In the rows, zero is written as 128.
One turn moves each row of this set onto another row. After a few examples, where does it send each row asked below?
Z_893: [113 134  78 139 123 113 141 126 144 144 125 133 158  98 101 102 124 111
 127 116 127 164 161 109 132 151  91 137 130 132 137 138 130 128]
Z_688: [139 144 100 103 118 129 138 116 134 137 105 121 124 105 105 122 124 103
 136 156 147 181 151 141 147 143 126 144 123 100 148 128 109 108]
Z_156: [139 142 104 100 145 110 137 139 150 138  97 126 136 163 120 118 117  95
 115 131 157 137 132 116 142 117 113 113 118 144 127 163 119 122]
Z_329: [149 120  90  94 113 103 125 130 139 136  90 143 123 128 110  96 151 114
 137 146  99 114 158 119 142 135 113 121 124 156 151 114 124 110]
Z_833: [149 118 125 128 126 118 113 114 131 128 110  96 151 127 145 116 149 117
 130 135 170 105 133 115 139  63 121 143 130 126 137 136 105 116]
Z_746: [120 129 107 124 122 129 110 109 121 143  93 112 146 150 165  95 142  93
 134 144 113 112 142 116  92 100 110 148 129 129 169 123 129 121]
Z_665: [144 142 120 136 102 111 107 109 147  98 102  92 133 127 124 136 146 105
 142 116 107 122 138 132  94  98 114 112  99 111 153 128 135 134]
Z_497: [167 110 107 139 110 116 128 107 106 125 121  88 170 146 132 120 153 123
 123 112 119 103 139  92 128 119 102 136  90  98 139 135 130 111]
Z_918: [150 130 124 120 121 160 125  91 125 118 116  93 108 124 124 127 123 123
 146 153 125 132 149  87 146 126 115 178 132 143 120 134 113 133]
Z_194: [102 150 106 138 125 121 136 135  95 103 117 103 147 148 137 109 156 123
 144 142 118 142 121  98 118 120 126 114 100 145 138 106 141 125]
Z_317: [122 111 102 138  96 108 123 126  96 138 145 115 159 132 159 145 160 120
 133 116 124 117 142 117 128 120 147 151 147 124 126 114 121 128]
Z_21: [127 110  85 131 127 132 124 102 123 135 130 145 122 139 113 110 141 118
  84 142 120 174 131 125 168 130 115 142 131 120 142 135 128 133]
Z_803: [158 151 114 128 112 127 122 114 138 141 134 140 152 144 108 119 151 115
 108 141 127 101 143 127 150 160 108 126 121 134 139 130  94  95]
Z_724: [110 123 147 140 143  90 122 106 104 119 131 110 143 139 134  99 133 114
 138 148 122 175 149 116 134 121 118 122 148 128 148 132 151 130]
Z_825: [128 154 125 146 128 147 105 142 132 139 129 104 130 136 143 146 111 126
 140 157 127 121 123 108 108 109 144 155 116 120 127 129 110 130]
Z_418: [158 127  86 105 126  92 104 116 134 145 133 114 140 134  99 146 114  94
 124 116 119 123 137 155 138 128 120 119 130 133 142 156 145 123]
Z_448: [151 131  98 133 104  99 140 129 127 133 117  94 134 123 138 125 138 119
 183 130 107 125 117 112 157  97 145 147  96 116 137 131 137 149]
Z_149: [137 141 110 127  85 140 130  76 143 133 119 107 115 118 124 124 136 118
 190 143 126 133 136 100 140 143 109 147 123 116 140 142 139 137]
Z_197: [161 126  98 124  94 125 131 128 139 135 144 118  96 108 112  90 111 123
 118 124 141 154 138 138 143 136 100 143 115 141 121 132 123 135]
Z_116: [127 117 141 162 116 101 144 115 100 134 125 112 137 140 122 118 137 136
 121  97 139 148 168 112 131 134 129 129 148 118 135 147 140 148]

Z_833 turns into Z_746
Z_116 turns into Z_918
Where do these go?
Z_21 turns into Z_688
Z_825 turns into Z_194
Z_329 turns into Z_418

